128 stands for zero in the data rows.
Some points, each followed by its number:
155 143 110 165 122 199 145 124 161 218 151 111 189 183 188 204 99 129 203 138 155 92 98 89 134 77 137 66 101 101 202 211 107 111 105 128 114 125 133 185 161 180 84 85 99 104 201 168 175 0
111 123 201 255 119 5 112 173 109 156 90 109 45 94 78 121 182 159 71 114 117 156 77 144 143 169 93 127 130 96 145 70 110 132 178 125 102 115 65 106 48 86 70 162 155 171 197 145 143 1
150 175 86 78 150 96 133 105 147 158 101 51 87 165 127 125 172 40 50 105 117 129 83 156 154 164 133 129 255 144 219 111 84 69 178 38 173 149 173 127 79 174 100 109 115 148 49 154 192 2
106 148 96 86 125 147 154 103 125 154 176 135 146 110 99 108 124 182 145 101 132 150 131 172 116 143 143 135 141 129 111 160 86 130 108 155 148 161 97 145 130 137 143 139 167 108 132 134 136 3
136 70 136 96 91 99 99 82 102 159 94 146 94 111 138 96 143 157 74 131 91 109 167 129 113 107 102 112 122 134 125 137 126 155 132 101 161 119 99 174 72 149 133 80 113 149 118 137 148 4
128 130 139 126 139 156 151 111 120 121 98 135 170 89 160 161 77 109 135 150 109 128 133 97 97 107 160 138 141 108 101 123 134 108 81 166 125 136 141 88 96 99 128 161 122 147 110 111 158 5
95 160 98 117 136 148 132 103 131 171 170 132 142 110 105 95 143 168 166 106 156 155 152 163 116 145 112 158 130 117 112 164 102 142 115 153 130 154 93 109 165 158 139 139 165 112 140 143 124 6
117 157 129 120 118 157 111 107 158 138 126 99 145 119 139 104 111 137 152 101 83 149 159 126 108 103 105 149 134 103 111 118 100 138 128 119 154 131 125 116 155 135 166 141 141 129 105 148 148 7
217 189 135 52 148 54 103 70 106 168 93 208 0 158 168 164 255 124 166 64 130 75 30 40 194 85 238 138 155 37 199 38 80 154 93 128 133 149 159 89 145 255 121 162 107 59 31 153 158 8
120 132 117 98 166 155 136 113 128 155 126 120 155 132 108 115 116 157 123 105 135 155 119 161 98 113 147 112 131 161 141 148 134 141 87 152 114 159 117 140 158 164 166 113 150 152 117 141 115 9
107 128 120 83 145 165 158 117 149 174 167 111 179 122 89 99 114 172 115 81 133 127 149 178 107 139 137 121 126 139 145 161 65 122 81 176 149 191 43 134 140 178 175 168 162 92 116 126 127 10
149 138 92 145 140 130 105 143 132 108 103 161 161 103 124 110 136 96 84 90 102 109 182 153 105 168 126 130 102 138 129 118 150 100 138 143 119 126 125 144 111 86 96 119 123 137 120 143 112 11
98 117 150 88 97 143 133 209 78 38 159 122 93 152 92 85 52 92 127 125 190 170 156 119 131 148 94 109 119 116 83 83 138 143 169 144 125 79 120 74 124 98 130 141 109 94 154 46 113 12
130 114 179 151 103 94 93 139 155 134 104 167 137 78 149 104 113 135 122 95 86 126 141 143 88 129 121 119 68 173 107 135 141 96 107 160 145 119 141 120 113 151 99 109 76 114 125 131 136 13
143 116 95 130 135 171 134 137 168 135 90 117 176 135 130 131 110 142 143 142 116 88 117 101 167 114 121 149 128 155 142 126 103 146 81 144 129 134 142 168 129 129 127 101 153 115 119 102 131 14
136 121 101 125 140 163 132 122 148 108 112 131 159 126 126 121 103 136 143 134 110 111 116 141 153 122 135 153 137 172 129 146 111 138 108 155 139 148 129 150 122 144 141 126 157 117 107 107 134 15
163 147 89 70 91 83 95 121 105 133 72 55 42 118 117 188 204 139 42 186 161 104 99 86 127 122 95 78 162 72 205 46 89 113 131 117 163 178 118 149 117 168 52 94 82 130 17 172 185 16
97 107 158 82 66 203 140 190 134 16 156 145 147 181 115 159 74 80 168 189 186 135 209 112 103 139 116 163 148 146 22 79 150 149 143 137 94 84 132 68 116 71 151 138 66 134 101 17 112 17
140 135 94 138 163 118 121 118 104 133 129 161 160 123 123 145 88 129 151 135 97 152 139 143 171 149 128 123 130 148 112 136 172 104 132 105 142 94 130 156 131 93 103 127 153 145 108 142 111 18
66 205 202 255 108 0 142 91 183 137 192 52 0 150 49 124 151 115 66 163 128 97 0 15 54 154 111 183 0 99 174 221 116 106 222 128 143 150 170 0 43 16 150 164 146 175 224 162 76 19
84 94 189 98 107 145 122 207 60 42 117 118 115 160 96 85 105 107 170 137 179 112 197 121 137 152 86 97 136 143 111 98 153 162 174 98 91 64 113 130 155 94 132 135 69 81 206 37 105 20
147 101 100 116 146 181 151 149 170 129 97 110 179 111 136 116 119 171 139 138 124 104 131 132 154 134 131 158 128 152 124 133 89 132 79 168 123 146 136 139 126 155 163 108 143 133 104 127 151 21
149 120 136 126 133 138 141 103 112 110 98 145 160 113 162 143 116 115 150 139 115 123 145 126 104 100 149 130 133 114 85 105 118 100 80 147 132 149 150 91 124 95 153 149 119 160 123 121 158 22
70 136 255 224 109 17 108 121 179 165 167 101 0 107 68 111 128 82 46 142 109 95 50 31 63 181 86 178 49 69 192 193 149 142 136 127 137 201 151 33 72 26 155 174 182 140 224 154 5 23
129 103 96 130 134 174 148 152 170 122 74 115 176 135 130 115 123 143 158 142 102 86 118 113 169 97 107 136 127 167 129 142 117 144 80 130 142 150 129 156 144 129 127 114 154 129 118 102 133 24
133 159 106 162 168 122 124 117 116 124 119 127 168 106 110 120 136 100 87 113 93 124 181 151 138 178 132 154 95 128 123 128 155 99 135 133 121 120 137 166 115 83 120 104 153 152 116 174 139 25
130 124 123 114 152 167 137 132 145 158 163 107 171 117 93 101 112 166 129 94 110 129 154 161 98 128 128 115 124 136 138 142 82 115 96 166 136 179 73 133 139 176 184 166 162 103 103 113 116 26
121 103 182 247 139 26 103 151 91 143 76 104 105 116 66 109 156 154 74 147 97 207 91 176 135 121 103 172 96 80 140 74 124 124 180 108 131 149 124 102 63 116 110 155 136 127 187 157 131 27
115 110 127 125 168 199 143 129 155 138 100 114 176 120 154 108 139 166 121 128 108 119 118 113 147 104 131 155 113 158 132 152 85 145 84 146 139 182 113 165 137 148 157 79 145 133 109 120 151 28
87 83 216 246 102 13 90 143 161 137 133 109 49 65 84 122 187 124 79 115 83 144 59 70 87 189 56 177 93 52 101 101 157 125 121 127 161 176 87 64 88 77 103 156 168 144 176 128 79 29
Which point above is nearest to each new point, looking only along the 5 directions in which the numbered points spread most? Its number follows each.
158 122 138 174 138 214 120 142 149 192 155 110 176 147 175 184 105 108 193 146 162 74 67 83 108 52 165 84 68 135 153 212 136 140 117 96 118 142 140 222 180 163 86 86 94 101 178 180 182 0
123 77 120 95 109 91 102 59 107 138 109 162 135 114 172 136 126 122 84 73 113 159 187 116 136 126 139 66 133 82 172 147 126 122 122 119 173 76 151 179 71 134 156 93 96 131 137 94 114 4
181 139 98 148 62 131 133 124 109 178 140 35 154 168 171 221 84 136 171 119 138 109 143 110 106 67 129 55 129 98 128 169 102 101 89 126 119 132 151 136 151 193 77 63 133 148 196 174 168 14
255 226 169 71 129 99 160 103 76 166 106 191 39 153 183 116 255 83 148 115 76 25 23 109 172 116 177 199 196 92 206 86 90 189 59 71 112 114 179 69 128 255 125 111 88 109 67 138 167 8
133 129 86 117 187 131 149 114 127 141 151 152 138 115 144 129 101 128 136 136 93 135 130 161 159 147 128 122 133 162 128 139 173 81 131 113 132 123 142 174 139 111 104 114 127 127 105 135 100 18
146 76 137 98 77 82 115 75 95 151 119 137 89 101 133 157 148 153 61 112 82 119 183 95 125 125 103 51 148 101 157 136 141 151 117 101 165 91 138 179 73 172 155 67 94 116 110 148 113 4
160 122 137 174 141 210 134 156 151 194 143 92 176 164 177 183 100 120 193 149 165 74 66 82 123 49 148 82 85 118 139 202 135 140 99 107 121 143 140 223 163 180 99 82 94 103 195 169 183 0
124 102 131 248 145 71 121 114 132 155 129 137 101 165 105 90 149 106 147 145 136 166 61 121 111 122 101 148 101 101 113 115 110 153 169 153 135 112 159 86 134 80 101 136 128 152 165 165 137 13
142 118 85 111 63 152 141 77 106 154 103 126 148 127 187 154 136 146 143 85 108 115 152 129 132 98 160 69 95 88 129 118 150 120 96 157 125 99 167 166 136 185 121 75 100 134 151 104 140 14
132 118 117 89 117 138 136 121 141 131 105 111 143 104 155 143 86 118 120 127 97 143 145 110 105 118 141 161 138 132 104 122 100 120 101 137 119 144 148 123 128 123 157 143 113 151 89 122 135 22
109 140 155 86 122 179 129 208 89 37 115 113 111 143 117 108 67 89 148 124 185 172 188 121 120 156 90 109 130 135 94 94 159 169 168 131 120 85 109 93 144 83 154 154 78 88 165 30 134 20
141 110 85 115 67 139 145 70 82 138 137 156 125 116 185 178 144 155 101 81 92 109 161 125 115 105 151 39 108 96 125 131 139 144 119 146 158 82 152 158 128 166 120 109 108 113 141 118 130 22
111 111 135 92 137 143 154 90 126 132 91 133 150 120 124 131 127 145 148 127 110 130 114 140 100 102 127 91 127 147 129 119 121 140 107 133 110 142 148 122 142 115 146 137 133 155 119 137 137 7
112 122 98 158 158 123 153 132 114 139 152 145 141 120 112 134 143 119 99 157 122 127 193 131 141 167 133 118 103 128 130 97 183 107 131 139 90 113 114 161 131 114 71 93 143 138 95 149 119 11
146 89 106 101 173 148 148 129 151 119 117 138 158 113 133 128 115 172 118 129 129 135 127 138 103 125 175 140 137 163 128 133 102 125 100 169 133 172 110 141 127 169 163 122 147 132 110 126 131 9
124 135 103 100 165 156 145 115 131 157 124 115 140 118 108 117 116 154 107 113 119 141 118 162 111 111 142 128 116 144 124 132 132 123 101 136 113 172 101 137 144 164 151 129 164 136 117 140 115 9
68 117 142 255 144 42 92 130 151 102 135 124 66 148 102 140 183 135 124 152 78 182 57 127 65 132 85 182 122 76 119 125 141 187 167 115 151 129 132 42 104 82 86 154 145 127 185 178 160 29
109 114 152 102 65 217 167 206 150 40 174 136 170 197 131 154 82 60 116 191 199 116 192 161 107 154 101 176 181 160 24 105 167 124 146 105 107 66 143 19 128 77 173 150 63 117 100 29 113 17
149 122 88 124 143 149 145 120 146 123 114 131 173 127 124 121 115 153 143 132 95 112 131 142 140 119 120 152 138 187 134 146 95 124 93 142 127 152 112 151 137 132 156 111 145 116 91 94 134 21
101 116 125 121 139 113 137 123 120 138 174 147 140 99 112 109 157 142 91 150 109 136 179 138 150 145 155 144 115 164 114 133 212 115 174 145 109 140 114 142 127 126 89 120 137 118 113 171 140 13
144 92 155 148 129 114 130 149 142 144 103 165 127 105 132 105 148 108 109 102 105 114 155 167 101 129 135 114 78 151 90 129 149 96 137 175 174 124 108 153 114 129 88 99 92 141 117 125 154 11
255 228 171 56 116 82 158 102 76 165 106 208 36 152 181 116 255 68 136 117 77 21 21 106 174 114 179 201 196 75 193 97 77 191 71 71 97 115 178 69 127 255 124 95 72 94 80 140 167 8
157 141 138 139 151 127 132 113 106 97 111 152 130 120 137 95 139 125 179 112 136 152 131 126 148 113 119 93 158 131 109 114 123 99 116 146 104 129 144 165 159 124 136 137 123 162 104 136 121 22
224 209 122 31 149 47 87 70 106 171 91 196 2 148 172 154 255 139 166 60 116 74 23 37 183 81 245 156 175 37 219 51 77 153 82 130 134 151 145 86 145 255 119 165 97 39 38 166 179 8
255 242 187 71 129 97 173 103 59 151 118 197 22 139 184 103 255 67 150 102 76 5 20 109 175 112 165 188 209 75 191 100 90 191 58 56 97 102 165 80 143 255 126 98 88 93 79 153 181 8
167 103 81 137 86 96 127 174 78 152 132 49 89 164 216 224 97 150 79 82 173 101 143 129 146 84 129 56 175 116 159 149 127 107 136 102 162 147 120 128 148 190 89 181 178 109 108 182 131 4
162 97 173 132 118 121 131 121 97 83 114 143 122 128 128 106 121 124 168 117 175 134 140 181 160 105 133 121 146 108 128 88 103 107 136 147 101 97 166 153 143 115 128 183 140 126 129 139 94 22
141 92 105 112 167 159 163 129 132 124 136 135 155 125 113 135 106 155 111 146 123 127 138 151 121 138 178 133 125 160 140 131 132 139 106 165 113 170 133 132 127 162 154 106 156 148 115 117 129 15
134 117 73 119 168 137 125 108 110 163 141 153 150 110 116 144 87 140 135 140 104 148 161 133 173 155 171 148 146 135 120 121 163 113 143 106 104 105 140 151 123 101 123 126 146 123 129 149 106 18
97 119 145 83 81 201 139 188 121 33 170 145 132 168 130 158 75 66 154 186 187 132 193 112 104 122 116 161 148 161 9 80 164 163 143 148 108 70 120 74 117 72 149 138 79 118 118 20 98 17
136 136 92 133 86 131 168 104 109 150 121 63 182 178 181 176 113 156 156 115 124 127 160 107 114 92 142 71 131 120 144 134 127 94 100 162 120 108 121 136 141 176 96 89 146 152 170 133 114 14
153 99 81 128 165 114 153 138 109 132 128 160 154 118 134 142 102 136 155 161 115 130 138 150 125 156 153 137 123 155 116 118 148 134 114 115 117 96 155 165 111 125 118 129 130 153 105 137 101 18
150 105 77 134 152 138 139 107 125 163 154 151 150 124 117 158 103 125 133 141 105 149 147 146 173 156 181 134 143 135 119 120 176 99 141 120 119 89 126 152 138 101 126 109 145 124 128 149 121 18
127 149 77 119 80 136 166 81 125 140 129 100 169 159 197 181 120 150 135 120 129 106 137 105 129 89 147 63 114 88 159 152 114 126 101 153 120 96 121 161 153 197 85 106 109 144 169 154 112 14
152 150 76 147 70 116 153 104 110 152 134 71 183 180 199 181 98 158 144 129 124 138 144 108 113 88 142 85 118 119 148 137 114 109 100 163 106 109 119 136 142 179 81 104 133 138 186 137 131 14
121 117 104 99 149 139 149 114 128 140 138 136 141 132 106 117 131 168 110 119 121 142 118 146 98 112 157 110 131 161 127 148 137 140 104 152 130 172 121 155 157 162 164 126 148 139 116 141 115 9
115 100 112 104 153 114 133 122 101 124 176 165 126 117 108 111 148 142 63 176 123 167 173 152 170 128 176 150 120 171 101 117 215 103 154 131 105 123 88 163 135 102 71 89 156 124 103 177 159 11
136 123 86 126 139 146 144 123 146 110 98 147 160 113 140 123 102 148 144 148 112 113 131 125 155 122 121 152 123 172 131 131 112 137 107 141 124 131 117 152 138 143 141 126 154 131 109 109 118 15
96 99 122 119 153 113 157 110 102 138 165 152 136 115 122 110 145 159 87 155 96 153 198 153 149 143 147 131 115 152 115 119 220 101 164 132 122 125 95 159 128 128 82 102 155 115 112 191 128 11
128 103 96 129 120 159 149 152 185 121 75 131 177 123 131 129 125 129 159 154 116 87 104 100 181 99 105 135 113 153 145 126 117 131 94 143 144 135 142 171 130 129 126 98 139 129 104 105 131 14
